One turn sends every row of this set to another row. A few are shown first. Where does it send the rows asked after them?
q909: [  2 -37  19  -4   3  14   8 -31  46 -22 -13   5   5]
q181: [ -1  40   4  22   8 -51 -14  38  -4  10 -14  13  22]
q951: [-27   8   2  29 -57  -1  -3  34   1  -9   5  41   7]
q80: [  3  38 -10  39   3 -28   4  32  -8  32 -18 -12  40]
q234: [-15 -48  -5 -16  19  19 -34   5 -19  11  11 -21 -16]
q977: [ 19  28   3 -20 -42 -20  13   1 -34 -26  32 -11  -8]
q861: [  4 -25   1 -18  23  22  -4 -12  38 -34 -16   9 -14]
q85: [ -8  50  33  -3 -11 -29 -11  28 -23  37   0 -18  -1]
q938: [-37 -41  27  -3 -14   6 -11 -11   9 -21  -4 -46  11]
q277: [-16  55  24  -5  -5 -20  -6  31 -20  41   1 -21   3]
q358: [  1  31  -4 -10 -48  -2  35  -6 -25 -15  29 -30  16]
q443: [ 19 -42   2   8  12  28  12 -31  34   6  -8   4  14]
q783: [ -3  51  32   2 -17 -25  -5  27 -23  35  -8 -31   2]
q642: [-10  29 -21 -20 -28   8  33   1 -29  13  47 -11  14]
q716: [ 13 -22  -2 -13  29  22  -2 -11  37 -37 -17   8  -6]
q711: [ 20 -34 -18 -10  29  40   0 -13  24  -4 -15   0 -12]
q656: [ -1  -3  -9  44 -63  11  -2  30 -15   9  -1  28   8]
q593: [-30  23 -22  20 -40  17  -6  50  -4 -23  -5  30   0]
q571: [  6  35  10  38  -8 -48  -3  27  -2  16 -20  -4  36]
q158: [-36 -52   7  -1   1  25  -9 -12  -3  24  13 -35  15]
q213: [ -2  11 -31  35 -45  28  -4  47 -20  -4 -10  15  -1]
q247: [-17 -37  16 -18   8   1 -36   5  -8 -34  -6 -33 -20]
q599: [  8  25 -14 -29 -22 -11  10   7 -38   1  48  10  -9]
q145: [ 16 -45   1   6   6  33  13 -31  32   9 -10  -2   9]
q520: [-12  55  23   1 -11 -16  -1  30 -21  39  -5 -34   6]
q885: [ -4  44 -17  24  19 -30  -9  43  -9  27 -13   5  27]
q694: [ 28 -34 -16  -4  32  37   0 -14  24  -5 -12   4  -4]
q117: [  4 -32  17  -2  10  13  10 -28  47 -25 -11   8  12]

q861 moves to q909
q977 moves to q358
Now these:
q85 moves to q783
q80 moves to q885
q938 moves to q158
q694 moves to q716
q213 moves to q593

